The same turns and mirrors carry the whole set onto itself and the rows of a family onto each other. Which other rows belong to the same family as each row named below? List them in the order they appear above.
These 36 rows form 6 families of 6 rows each.
J393: 0, 25, -19, -24, -7, -18, 5, -14, -36, 5, 8, 7, -18, 18, 9, 24, -5, 1, -14, 13, 12, 4, 8, 12, -9, -21, 20, 4, 18, -18, 8, -16, 0, 21, -11, 4, 8, -1, 9, -4, 14
J28: -1, 7, 8, -12, 11, 0, 25, -3, 3, 14, 29, 10, -20, 10, 2, -11, 6, 6, 1, 19, -3, 6, 37, -18, 12, -9, -8, -10, 13, 31, 10, 0, 15, 31, -14, 28, -22, 25, 31, 0, -10
J831: -10, 19, -14, -7, -14, -22, 1, -12, -39, 7, 17, 9, -16, 5, 8, 17, 0, 3, -15, 10, 12, 10, 18, 8, -8, -24, 21, 0, 9, -19, 3, -18, -11, 14, -3, 1, 0, -2, 13, -4, 16
J534: 13, 23, 1, -30, -14, -21, 24, -13, 12, 26, 15, 28, -35, 2, 14, 20, -5, 15, 16, 28, 41, 14, 30, -8, 9, -16, -8, -2, -12, -13, 17, 36, -6, 22, 6, -5, -24, -9, 15, 18, -11
J561: 21, 23, -7, 7, 9, -4, 15, -2, 19, -24, 18, 11, -33, 21, 14, -1, 10, 11, 25, 30, 36, 12, 25, -13, -14, -8, 2, -11, -15, -4, 23, -1, -21, 4, 11, 9, -12, -4, 1, -7, 19
J130: 17, 14, 1, 13, 11, -5, 9, -15, 9, -29, 22, 12, -21, 23, 9, -11, -3, 23, 17, 25, 44, 12, 29, -15, -20, -5, -1, -19, -11, -7, 13, -7, -17, 9, 10, 9, -23, -15, 3, -3, 17
J107: 27, 23, 0, 14, 4, -10, 13, -4, 8, -30, 18, 18, -18, 18, 4, -1, 5, 20, 20, 24, 33, 6, 20, -16, -16, -3, -2, -15, -24, -5, 20, -4, -14, 12, 12, 9, -17, -8, -6, -10, 9
J342: 3, 2, 17, -10, 15, -7, 17, -14, 0, 21, 28, 2, -18, 13, 0, -10, 0, 8, 12, 20, -7, 1, 24, -23, 8, -12, -6, -3, 11, 32, 10, 0, 17, 31, -18, 32, -19, 16, 20, 11, -8
J947: -2, 0, 6, 5, 17, 1, 19, -13, -3, 23, 27, 0, -22, 8, -1, -12, 0, 9, 2, 11, -3, 1, 33, -14, 16, -5, 1, -3, 16, 23, 9, -4, 1, 31, -16, 31, -17, 14, 32, 9, -8
J125: 25, 8, -16, -37, 13, -3, 21, 2, -4, 6, 8, 0, -3, -5, -1, -10, -4, 10, 33, 6, -3, -2, 13, -16, -3, -19, -17, -1, -15, -25, 13, 8, 18, 7, -29, 10, -15, -8, 43, -16, 14
J924: 20, 3, -9, -25, 6, 3, 29, 8, 3, 11, 3, 1, -14, 7, -3, -6, -13, 10, 28, -1, -10, -4, 13, -14, -5, -16, -12, -9, -6, -34, 23, 15, 23, 6, -28, 3, -14, -16, 40, -5, 11
J544: 9, 22, -22, -11, -18, -23, 22, -21, -9, -16, 4, 18, -5, 15, -9, -25, -17, 30, -3, 3, 29, 19, 2, 2, -3, -6, 6, -4, 27, 17, 10, 28, 18, 0, -11, 2, -25, -27, 12, 0, 12
J890: 19, 16, -27, -7, -14, -25, 18, -25, -14, -18, 7, 15, -8, 5, 5, -24, -16, 25, -7, 3, 27, 19, 1, 9, -8, -7, 9, -5, 23, 20, 7, 27, 27, 6, -9, 4, -22, -25, 10, 1, 2
J231: -3, 20, -19, -20, -2, -20, -1, -15, -32, 12, 10, 3, -16, 11, 12, 17, -9, 8, -10, 7, 10, 5, 16, 10, -3, -21, 27, 2, 12, -23, -4, -18, -1, 14, -11, 6, 4, 5, 4, -9, 16
J400: 15, 5, 2, -28, -15, -16, 20, -14, 13, 19, 29, 34, -33, 9, 22, 13, -1, 15, 5, 29, 39, 4, 23, -13, 19, -18, -15, -3, -7, -19, 26, 29, 3, 16, 0, -17, -33, -3, 8, 5, -10
J539: 6, 23, -33, -9, -23, -24, 11, -24, -15, -9, 4, 6, -8, 2, 2, -21, -6, 39, -3, 2, 27, 15, 5, 0, -7, -8, -2, 3, 19, 23, 1, 29, 19, 9, -12, 4, -24, -24, 11, 0, 5
J868: 7, 3, 11, -5, 8, 2, 24, -9, -9, 24, 30, 9, -18, 6, -1, -13, 1, 6, 7, 25, -2, 6, 32, -14, 14, -4, -9, -11, 15, 24, 7, -6, 8, 35, -9, 29, -20, 17, 28, 3, -19
J827: -1, 11, 4, -3, 20, -5, 23, -9, 0, 15, 20, 8, -22, 1, 0, -15, 9, 4, -3, 8, -10, 7, 39, -18, 5, -8, -7, -2, 9, 27, 14, 7, 14, 36, -3, 25, -23, 24, 23, 5, -5
J31: 34, 11, 7, 17, 4, -12, 9, -6, 10, -20, 23, 8, -22, 19, 13, -11, -1, 17, 18, 29, 35, 4, 33, -18, -12, -8, -2, -16, -6, -8, 16, -12, -23, 10, 2, 14, -18, -12, -3, -8, 15
J161: 19, 15, 2, 8, 6, -9, 13, -11, 10, -33, 21, 6, -27, 20, 11, -12, -2, 23, 28, 29, 38, 12, 28, -12, -11, -3, -2, -9, -12, -5, 16, 2, -15, 7, 13, 12, -10, -12, -8, -7, 18
J96: 9, 16, -30, -10, -9, -35, 10, -13, -11, -9, 11, 12, -12, 9, 10, -28, -18, 25, -11, 2, 27, 19, -3, 4, -6, -3, 7, -6, 15, 19, 16, 28, 29, 18, -19, 5, -23, -29, 11, 4, 2
J502: 7, 26, -14, -25, -12, -20, 2, -16, -42, 2, 17, 8, -17, 11, 11, 27, 1, 2, -18, 12, 13, 6, 8, -10, -12, -20, 17, 10, 15, -13, 6, -13, -3, 11, -8, 2, 5, 1, 12, 5, 13
J913: 12, 13, 9, -25, -13, -16, 20, -6, 14, 22, 22, 28, -42, 6, 23, 21, -11, 21, 18, 34, 39, 10, 29, -8, 14, -10, -9, 0, -3, -10, 12, 31, 4, 14, 3, -14, -28, -2, 16, 11, -15
J545: -3, 9, 10, -11, 8, -1, 25, -7, -1, 5, 26, 2, -16, 12, 3, -10, 10, 11, 7, 20, -7, 0, 23, -17, 5, -12, -15, -1, 16, 28, 10, -2, 12, 29, -20, 44, -15, 11, 33, -2, -11
J158: -8, 20, -17, -23, -15, -23, 8, -17, -32, 4, 13, 9, -16, 20, 15, 11, -12, -3, -18, 14, 19, 7, 14, 11, 4, -22, 20, 14, 13, -8, 12, -9, -1, 24, -9, 1, 9, 4, 1, -8, 21
J358: 25, 17, -15, -29, 23, 6, 35, 8, -1, 14, 5, -4, -12, 0, -4, -6, -4, 21, 32, -3, -4, 7, 25, -9, -18, -10, -8, -8, -7, -21, 20, 5, 24, 11, -26, 6, -24, -11, 34, -8, -4
J547: 23, 3, 2, -27, -13, -19, 16, -8, 8, 14, 25, 22, -34, 9, 27, 17, -16, 16, 15, 29, 43, 10, 27, -6, 9, -11, -8, -7, -8, -18, 17, 27, 7, 19, 8, -28, -30, 3, 15, 10, -6
J474: 19, 18, 4, -23, -26, -22, 18, -7, 18, 17, 17, 30, -29, 4, 11, 15, -7, 22, 11, 31, 35, -1, 29, -11, 15, -20, -1, -8, 4, -17, 17, 42, -2, 16, 0, -18, -28, -4, 18, 7, -8
J3: 14, 14, -12, -20, -13, -23, 11, -30, -26, -9, 6, 18, -5, 0, -1, -15, -14, 37, -8, 0, 23, 17, 5, 8, -5, -13, 4, 1, 21, 20, -2, 28, 29, 9, -11, 6, -22, -27, 12, 4, 5
J699: -9, 25, -22, -26, -10, -18, 3, -9, -30, 7, 22, -2, -10, 13, 4, 17, -7, 1, -16, 7, 16, 6, 11, 10, -5, -19, 24, 10, 9, -16, 3, -11, -1, 26, -1, -2, -3, 4, 9, 4, 23
J294: 26, 7, 4, 4, 13, -19, 15, 1, 7, -24, 22, 0, -24, 26, 7, -13, 1, 27, 19, 30, 36, 5, 24, -13, -9, 3, -9, 2, -13, -8, 16, -5, -18, 12, 10, 5, -12, -12, -9, -4, 20
J387: 23, 5, -20, -27, 19, 6, 32, 11, 3, 24, 4, -7, -11, -1, -1, -5, -11, 8, 28, -3, -1, 10, 10, -13, -19, -19, -15, -3, -4, -22, 20, 8, 17, 10, -25, 8, -8, -12, 31, -11, 9
J331: 14, 11, 8, -18, -17, -13, 20, -3, 17, 21, 20, 34, -34, 5, 20, 15, -5, 13, 14, 40, 28, 7, 20, -6, 18, -13, -13, -6, 4, -14, 14, 39, 8, 20, 5, -17, -23, 0, 15, 7, -11
J867: 11, 13, -16, -34, 6, 3, 33, 10, -1, 13, -3, -8, -9, 3, 8, -4, -10, 9, 32, -4, -5, -5, 20, -18, -14, -18, -8, -9, 1, -31, 16, 10, 23, 7, -29, 7, -11, -8, 28, -10, 9
J743: 16, 11, -13, -37, 17, 5, 34, 5, -8, 14, 3, -2, -5, 1, 3, -6, -4, 15, 29, 1, -4, 0, 23, -8, -12, -18, -13, -7, -5, -28, 15, 4, 22, 15, -28, 3, -16, -9, 37, -16, 17
J449: 6, 19, -18, -8, -22, -29, 19, -10, -15, -7, 2, 4, -8, 3, -3, -25, -18, 25, 1, -2, 18, 23, 3, 3, -5, -10, 7, -11, 24, 18, 7, 36, 20, 10, -15, -2, -23, -32, 12, 3, 7

The rest of the family of J544: J130, J231, J868, J331, J867
The rest of the family of J161: J393, J28, J890, J913, J743
The rest of the family of J31: J831, J947, J924, J474, J449
The rest of the family of J699: J107, J342, J400, J539, J387

The same turns and mirrors carry the whole set onto itself and the rows of a family onto each other. Which other rows belong to the same family as each row named below? List them in the order they appear above.
These 30 rows form 5 families of 6 rows each.
J586: -18, -11, 4, 9, -13, 18, -5, 16, -1, -19, -27, -11, 2
J480: -18, -11, -2, 1, -16, 2, -16, 12, -32, -28, -15, -5, 29
J327: 24, -16, 2, 7, -15, -17, 0, 39, -8, -31, -5, 16, 14
J611: 23, -16, -8, 11, -20, -8, -7, 31, -12, -29, -2, 39, 12
J836: -15, -26, -10, -1, -12, 25, 1, 10, 1, -15, -2, 32, 1
J131: 15, 0, -5, -8, -2, -7, -7, -11, -29, -26, 5, 28, 28
J40: 11, 5, -4, 19, -17, -5, -20, -11, -22, 11, -9, 15, 10
J717: 22, 2, 0, -2, 4, 9, 6, -12, 1, -18, -5, 30, -1
J859: 15, 5, 6, 13, -13, -14, -13, -5, -19, 8, -8, -4, 13
J366: 4, -4, -10, 6, -9, 25, -7, -10, -3, -16, -12, 36, -5
J274: 22, 3, 10, -4, 9, -2, 13, -1, 5, -20, -7, 2, 4
J788: -23, -27, -5, 0, -13, 20, 2, 21, 1, -18, -7, 10, 3
J243: 9, -16, 2, -11, 7, 5, 18, 4, 7, -16, 9, 24, 4
J830: 5, 3, 5, 16, -16, -8, -16, -1, -20, 9, -13, -8, 13
J635: 2, -20, -6, -5, -3, 17, 9, 3, 3, -16, 8, 39, 1
J406: 13, -22, -10, 14, -26, -1, -12, 34, -14, -29, -7, 35, 10
J423: -16, -12, -13, 3, -21, 11, -22, 2, -35, -25, -11, 18, 25
J930: 1, 1, 2, 19, -22, -4, -22, 0, -22, 10, -14, -2, 11
J115: 14, -20, 0, 11, -21, -13, -5, 43, -10, -31, -11, 12, 14
J250: 4, 1, -4, 20, -21, -1, -26, -6, -22, 11, -13, 9, 9
J101: 2, -19, 9, -10, 5, -1, 21, 15, 9, -20, 3, 3, 8
J914: 14, 0, 5, -10, 2, -18, 0, -2, -25, -28, 2, 4, 30
J341: -2, -8, 6, -6, -6, -12, -4, 9, -27, -29, -9, -12, 34
J987: -14, -25, 5, -4, -4, 7, 13, 23, 6, -20, -5, -6, 8
J725: -15, -11, -9, 11, -18, 29, -13, 5, -5, -16, -24, 18, -4
J415: 1, -5, -14, -1, -13, 6, -18, -9, -33, -25, -1, 36, 24
J693: 29, -15, -2, 8, -14, -15, -1, 32, -9, -31, 0, 30, 14
J491: 18, 5, 2, 16, -12, -11, -16, -10, -20, 9, -6, 8, 12
J849: 9, -23, -6, 15, -27, -4, -11, 42, -13, -31, -11, 21, 13
J198: 1, -3, 13, 0, 1, 3, 8, 12, 4, -20, -19, -18, 7

The rest of the family of J480: J131, J423, J914, J341, J415
The rest of the family of J725: J586, J717, J366, J274, J198
The rest of the family of J406: J327, J611, J115, J693, J849
The rest of the family of J243: J836, J788, J635, J101, J987

